In the rows, 128 means zero.
The rows below come in pairs that one turn or mirror swaps. Which row does each named row swap with?
The rows were stretched afterwards, more along some directions than others.
J742: 152 152 104 124 146 123 103 132 145 136 113 134 147 76 89 103 141 163 180 128 152
J366: 139 150 117 116 128 111 134 145 178 101 112 166 125 127 115 150 109 107 127 130 126
J129: 158 136 116 142 168 146 135 137 162 134 106 148 135 125 114 134 147 119 108 121 144
J406: 121 97 134 126 127 107 131 115 76 130 141 121 100 131 108 144 118 126 142 147 119
J38: 133 157 132 87 124 118 101 104 149 128 120 100 99 123 99 125 83 149 123 113 121
J90: 142 139 123 141 155 134 146 140 119 134 133 131 127 191 124 87 123 138 132 127 112
J43: 65 170 156 134 114 109 104 127 168 142 117 164 99 115 125 103 101 114 102 132 105
J565: 137 173 127 137 131 148 128 133 171 77 142 138 150 114 140 122 132 134 133 128 145
J848: 136 135 127 164 147 118 152 146 137 132 131 134 123 203 135 90 120 132 129 128 96
J293: 114 140 157 102 127 111 98 139 98 151 127 109 131 122 147 97 135 179 147 110 117
J856: 127 183 116 88 121 156 112 110 149 95 129 129 119 106 124 138 110 146 129 133 140
J63: 122 134 133 149 154 130 147 135 139 143 126 152 118 184 122 87 126 105 119 123 103
J424: 122 112 120 120 136 163 136 115 127 125 149 133 142 118 151 142 125 142 131 137 146
J240: 113 122 163 134 158 143 85 144 124 154 110 150 143 99 120 107 143 163 152 125 146
J183: 124 81 139 134 136 118 140 115 87 136 124 127 92 151 117 160 112 119 130 144 115
J400: 164 129 115 126 112 96 146 141 150 109 117 83 129 122 121 143 113 145 153 123 126
J432: 84 175 158 123 119 104 94 140 183 144 104 174 108 146 109 81 94 147 112 110 114
J789: 142 138 125 158 148 116 156 132 145 128 125 135 120 188 123 91 119 124 121 128 108
J715: 93 128 127 154 120 118 134 137 176 149 93 141 112 122 132 128 121 127 110 135 125
J793: 135 100 139 130 121 113 136 112 81 122 149 125 96 152 108 143 108 118 130 154 110
J995: 104 86 151 137 129 115 135 120 88 137 131 131 93 160 128 151 107 118 121 150 102
J34: 150 118 107 145 125 156 124 136 126 148 130 107 131 156 129 133 145 134 144 130 113
J344: 103 129 169 102 114 107 96 112 97 149 148 108 129 79 119 91 126 154 152 113 141
J965: 135 92 132 128 138 100 134 114 92 134 128 117 102 126 108 147 109 147 142 150 118
J929: 124 139 143 105 129 101 95 130 99 159 133 86 122 111 123 86 134 169 161 105 111
J460: 115 143 146 118 133 107 96 126 121 164 139 125 134 107 132 85 134 183 146 117 130
J55: 159 163 124 120 131 116 122 132 168 111 115 157 143 120 102 115 140 131 143 140 136
J905: 134 132 124 169 142 128 143 135 126 141 140 149 116 190 115 80 123 131 129 136 107
J528: 113 168 132 130 133 158 120 127 158 125 148 149 143 129 142 99 141 120 123 137 140
J455: 174 150 103 147 126 135 132 128 129 105 146 135 135 143 84 110 134 136 155 136 111
J147: 108 142 127 134 108 157 116 113 157 110 125 166 117 134 114 134 119 140 133 135 142
J598: 126 127 127 159 144 125 146 137 106 145 138 124 130 184 139 87 125 139 136 128 110
J875: 151 158 120 121 135 121 130 154 146 116 127 126 127 139 130 130 112 128 150 119 109
J44: 130 138 110 126 142 161 144 136 136 126 140 146 144 112 157 131 154 112 136 122 145
J976: 117 128 131 132 115 126 95 126 106 143 155 126 126 88 118 124 146 152 174 129 145
J867: 114 124 161 131 158 138 113 144 100 155 136 129 118 109 143 117 136 130 121 131 142
J97: 116 153 120 146 81 105 113 107 148 123 148 104 113 114 116 121 131 123 125 139 110
J313: 123 99 115 139 131 157 151 126 130 108 139 128 159 114 148 137 136 126 143 136 146
J365: 141 159 84 140 148 111 118 133 184 148 100 148 112 108 104 122 132 130 135 118 126
J505: 139 135 119 146 158 142 151 133 138 133 123 133 120 191 134 99 110 153 122 132 110
J333: 121 116 104 126 134 162 141 122 125 122 139 114 129 121 148 142 136 116 136 128 127
J621: 125 161 149 109 123 142 104 112 113 128 131 149 104 148 99 116 117 130 105 145 97
J112: 119 113 146 115 124 105 127 117 86 131 139 123 86 149 116 142 113 114 132 128 100
J999: 136 120 136 172 139 117 130 138 123 125 164 108 145 91 115 86 134 141 163 122 159
J755: 148 130 153 125 132 104 104 113 131 130 128 102 125 100 82 109 117 157 133 109 144
J961: 121 91 135 127 125 117 145 112 68 125 146 113 109 141 136 161 115 113 129 153 116

J344 pairs with -> J44
J505 pairs with -> J965
J240 pairs with -> J565
J313 pairs with -> J293

